Each row has a name. After each piece below comes the name of the row it's from. Each question is about the rows just above it.

Q818: [115 124  87 146]
Q911: [117 100 151 160]
Q532: [ 93  80 138 176]
Q699: [105 135  92 150]
Q624: [105  92 135 171]
[115 124  87] is in which row?	Q818
asked: [105 135  92]	Q699
Which row holds [105  92 135]?	Q624
[117 100 151] is in which row?	Q911

Q80: [148 132 186 138]
Q443: [148 132 117 140]
Q550: [133 123 133  93]
Q524: [151 132 138 186]
asked: [133 123 133]	Q550
Where do [148 132 117 140] appear?	Q443
Where do [138 186] appear?	Q524

Q151: [113 141 133 112 121 116 123 129 132 123 119 124 121 126 127 104 130 132
 132 138 132 133 124 116 132 137 116 107 103 119 116 110 131 124]
Q137: [116 136 123 116 138 122 137 126 137 115  81 127 126 121 128 111 129 135
 131 136 126 136 120 117 130 138 121 110 105 125 119 114 125 118]
Q316: [115 143 136 112 121 113 120 132 131 128 118 120 118 130 125 103 132 131
 131 136 136 132 123 117 132 136 110 102 101 120 114 110 133 125]
Q224: [143 107 122 143 126 141 124 121 117 120 135 120 111 140 144 130 138 120
 130 142 124 124 131 122 130 151 129 124 128 120 126 130 128 113]
Q170: [127 140 112 138 126 112 135 141 132 121 121 133 133 155 119 117 131 125
 120 132 111 122 111 122 118 126 129 132 122 104 110 118 124 118]
Q987: [158 110 113 153 115 138 126  81 137 137 122 128  85 133 131 137 134 140
 140 167 121  99 125 112 138 170 123 124 130 119 113 111 128 107]
Q682: [106  92 109 119 116 146 143 116 115 119 137 149 133 104 126 124 118 147
 133 141 110 139 109 121 133 141 145 135 113 140 138 114 113 113]
Q343: [124 149 109 154 129 111 150 132 111 117 124 144 128 161 116 112 148 120
 123 152 114 118 121 129 112 114 127 154 101  89 106 112 105 104]
Q788: [106 162 160 106 127  94 105 139 142 128 104 103 110 147 126  89 143 121
 129 132 151 123 130 114 132 137  93  80  97 106  92 110 138 131]
Q815: [109 149 142 110 121 110 115 133 136 127 116 115 115 132 125 100 133 125
 131 135 137 131 124 114 131 137 102  93 100 115 104 104 133 124]
asked: [106  92 110]	Q788
Where do [115 138 126  81 137 137 122] appear?	Q987
[110 115 133 136 127 116 115 115 132 125] is in which row?	Q815
Where do [135 141 132 121 121 133 133 155 119 117 131] appear?	Q170

Q590: [161  88 114 108 141 141]
Q770: [163  76 117 112 156 127]
Q152: [159 120 122 135 131 132]
Q954: [110 118 131 122 135 143]
Q387: [140 101 106 114 124 125]
Q749: [118 135 147 144 146 110]
Q230: [ 97 170 133 140 101 126]
Q659: [124 111 118 130 133 101]
Q977: [140 101 145 114 124 125]
asked: [118 131 122 135]	Q954
asked: [110 118]	Q954
Which row holds [111 118]?	Q659
Which row holds [108 141]?	Q590

Q255: [120 131 111 133 126 120 136 120 111  96  84 105 128  99 136 129 118 127
 129 109 126 172]
Q882: [120 131 111  84 120 111  96 126 133 136 120 105 129  92 159 124 141 125
 131  84 131 104]
Q293: [118 111  96  84 120 111  96 126 133 136 120 105 128  99 136 129 138 118
 131 148 124 168]
Which row holds [120 131 111  84 120 111  96 126 133 136 120 105 129  92 159 124 141 125
 131  84 131 104]?	Q882

Q482: [126 140 129 126 132 125 138 142 134 125 123 144 137 138 129 131 121 125
 130 130]
Q418: [119 141 126 132 134 119 143 142 126 135 116 142 143 129 121 117 111 117
 126 138]
Q879: [117 129 124 138 150 108 132 131 132 126 117 133 133 138 113 130 115 115
 126 137]
Q115: [111 142 120 136 101 130 139 147 118 125 134 144 137 120 125 134 134 108
 120 158]
Q167: [102 162 120 135 126 111 162 168 122 133 108 168 162 127 112 118 100  96
 122 158]
Q957: [144 101 133 126 133 137 107  97 136 137 135  95 108 138 135 131 136 147
 131 117]
Q392: [114 131 120 139 105 129 127 137 119 118 142 134 126 121 126 142 145 112
 120 154]
Q674: [119 143 127 126 131 121 143 147 137 126 117 150 142 145 124 138 115 116
 130 139]
Q199: [122 142 128 126 140 119 125 123 138 142 134 146 144 142 123 125 107 121
 130 132]
Q81: [141 132 137 113 125 143 141 126 132 165 110 122 143 135 138  98  99 143
 133 121]
Q350: [135 142 136 114 152 123 148 139 144 148  99 143 149 152 128 112  89 135
 137 116]
Q505: [156  91 137 117 117 155  99  84 136 148 142  78 100 137 148 128 143 162
 137 126]
asked: [126 135 116]	Q418
asked: [138 142 134 125 123]	Q482
asked: [123 148 139]	Q350
Which row holds [126 137]?	Q879
asked: [131 120]	Q392
asked: [133 126]	Q957
asked: [146 144]	Q199

Q14: [135 120 105 142 132 118 115 125 117 131 129 118 116 129 131 139]
Q525: [140 115 128 107 115 123 180 132 115 122 123 119  97 155 113 145]
Q409: [137 116 128 111 117 126 142 139 127 125 126 131 118 138 137 138]
Q375: [148 108 135 145  97 114 173 134 113 118 104 116 107 154 107 151]
Q922: [121 124 118 138 133 130 153 136 128 137 127 118 131 129 121 124]
Q459: [130 128 138 141 125 119 139 110 120 121 120 123 108 138 101 130]
Q457: [135 147 126 139 123 123 135 125 134 113 111 118 124 136 114 125]
Q216: [127 141 137 134 117 130 131 136 142 120 111 111 145 127 124 119]
The row with [118 104 116 107] is	Q375
Where do [130 128 138 141 125 119 139 110 120 121] appear?	Q459

Q923: [131 109 134  95 130]
Q748: [142 134  95 131 111]
Q958: [105 125 156 138 169]
Q931: [105 125 156 138 134]
Q810: [138 126 130 126  96]
[131 109 134  95] is in which row?	Q923
asked: [ 95 131 111]	Q748
[138 126 130] is in which row?	Q810
Which row holds [131 111]?	Q748
Which row holds [105 125 156 138 169]?	Q958
The row with [134  95 131 111] is	Q748

Q304: [134 130 129 128 129 126 129 126 127 129 128 127 130 130 128 128 128 129
 128 127 130 128 127 126 131 129 129 130 131 129 129 130 132 134 137 143
 154 161 158 171 176 174 185 173 171 168 166 160 162 156 149 142 140 141
 133]
Q197: [161 165 175 173 182 174 174 171 169 165 165 162 143 139 139 133 132 131
 129 129 131 128 127 126 130 130 129 130 131 128 128 128 129 128 129 129
 128 127 130 127 129 129 129 128 128 128 129 130 132 133 135 141 148 148
 157]
Q275: [128 130 131 137 134 150 148 158 162 162 169 173 180 183 177 176 174 172
 169 166 151 160 149 144 135 133 131 131 131 128 129 128 129 129 129 128
 127 128 131 128 129 129 130 127 127 127 127 127 128 129 129 128 128 130
 130]
Q544: [127 131 129 129 129 129 127 126 128 127 127 129 129 128 127 128 128 129
 129 131 133 134 139 148 144 150 162 166 170 176 177 177 177 176 175 172
 168 163 148 151 139 137 133 131 129 129 130 128 129 129 128 127 128 128
 128]
Q332: [127 125 127 127 129 126 127 127 127 128 127 128 130 129 128 129 129 130
 130 131 133 138 148 154 151 160 164 168 179 177 178 177 176 175 172 167
 163 152 142 141 135 134 132 130 128 128 127 127 128 129 129 128 128 128
 128]
Q370: [127 128 128 128 129 128 127 127 127 129 128 129 130 129 128 128 127 130
 128 128 130 129 126 127 132 132 133 135 137 145 159 160 168 172 174 175
 174 176 184 174 174 170 160 163 160 154 148 145 134 130 130 130 128 126
 129]
Q998: [145 148 139 158 149 165 168 167 170 183 174 174 181 176 173 170 164 160
 152 146 136 133 130 128 132 131 122 129 130 128 126 128 129 129 129 127
 127 127 131 128 129 129 129 127 126 128 127 127 129 130 130 128 131 131
 131]
Q21: [128 125 129 129 131 128 127 128 129 131 132 134 136 139 157 164 165 170
 172 173 183 174 172 167 179 173 163 162 146 148 137 135 132 130 130 130
 127 128 130 127 130 128 130 128 127 127 127 127 128 128 129 128 128 128
 128]
Q35: [127 127 127 128 129 128 126 127 128 129 128 128 130 129 128 128 130 129
 130 130 132 134 140 148 145 152 161 166 171 176 177 178 178 177 175 172
 168 162 148 148 138 137 132 131 129 128 128 128 129 128 129 126 128 128
 128]
Q29: [127 127 128 127 128 128 126 127 127 129 128 128 130 129 128 126 127 128
 128 128 130 128 127 127 133 132 133 136 137 146 160 163 169 174 174 175
 175 176 183 174 174 169 157 162 158 153 149 144 132 130 130 132 129 128
 129]
Q683: [128 127 130 129 131 134 140 148 155 147 162 168 167 174 176 176 176 175
 173 172 166 166 161 154 141 137 135 133 133 130 129 128 129 128 129 129
 126 127 130 127 131 130 129 127 127 127 127 126 129 129 129 129 128 128
 129]
Which row holds [127 131 128 129 129 129 127 126 128 127 127]?	Q998
asked: [133 131 129 129 130 128 129 129 128 127 128 128]	Q544
Where do [128 128 129 129 131] appear?	Q544
Which row holds [165 175 173 182]?	Q197

Q121: [132 161 127 122 119 152 112 131 108 127 102]
Q849: [134  81 118 105 115 153  88 138  96 111 107]
Q795: [129 133 131 129 129 136 171 107 129 130 132]
Q744: [165 134 160  84 137 128 159 134  87  77 142]
Q773: [153 145 119 112 122 131 127 152  81  76 140]
Q640: [165 129 158 101 139 120 160 133 102  96 150]
Q913: [137 145 135 117 127 143 162 113 112 118 124]
Q158: [130 140 128 121 125 132 110 137 117 124 129]
Q633: [157  92 154 113 144  98 114 160 130 103 147]
Q342: [133 135 134 112 128 135 144 123 114 111 130]
The row with [152  81] is	Q773
asked: [134  87  77]	Q744
Where do [127 122 119 152 112 131] appear?	Q121
[138  96] is in which row?	Q849
asked: [128 135]	Q342

Q366: [146  91 113 117 125 151 127 153 105 129 146]
Q876: [123 112 144 129 124 122 119 123 104 115  99]
Q671: [115 134 132 142 139 119 183  96 151 150 158]
Q834: [131 102 152 124 125 154 127 140 139 126 127]
Q794: [125 151 113 127 146 153 117  91 126 139 134]
Q430: [113 134 111 131 125 116 145 121 162 126 138]
Q497: [123 121 132 134 117 144 110 153 162 140 118]
Q123: [138 113 127 130 128 132  99 120 112 148 125]
Q538: [131 130 139 140 156 144 134 145 145 130 129]
asked: [117  91]	Q794
asked: [131 102 152 124 125 154]	Q834
Where do [146  91 113 117 125 151 127 153] appear?	Q366
Where do [129 124] appear?	Q876

Q406: [127 125 148 126  96 128 118 137 137  93 105 129 133  81]
Q122: [116 131 126 119 133 137 128 127 117 118 116 119 141 122]
Q480: [123 155 101 145 127 135 132 125 141 116 130 125 129 122]
Q232: [ 92 138 135 145 127 125 122 132 130 129 141 125 116 101]
Q735: [122 131 108 133 142 125 123 134 128 124 142 127 126 127]
Q783: [124 133 127 133 117 136 125 132 122 114 114 128 130 115]
Q680: [126 132 129 134 111 138 122 125 137 111 110 129 128 110]
Q99: [125 121 123 122 121 124 131 131 133 126 139 135 126 112]
Q28: [133 135 130 116 138 128 126 133 124 139 125 124 136 130]
Q27: [129 132 135 118 132 128 127 132 122 129 121 123 138 124]
Q155: [129 129 104 130 146 132 116 133 132 135 139 131 121 130]
asked: [130 129 141 125 116 101]	Q232
Where do [ 92 138 135 145 127 125 122] appear?	Q232
asked: [129 132 135 118 132 128 127 132 122 129 121 123 138 124]	Q27
The row with [124 131 131 133 126] is	Q99
asked: [146 132 116 133 132 135 139 131 121 130]	Q155
asked: [101 145 127 135 132 125 141 116 130 125 129 122]	Q480

Q628: [142 166 108 132 141]
Q996: [166 130  79  94  87]
Q424: [166 130  79  94 116]
[108 132 141] is in which row?	Q628
asked: [166 130  79  94  87]	Q996

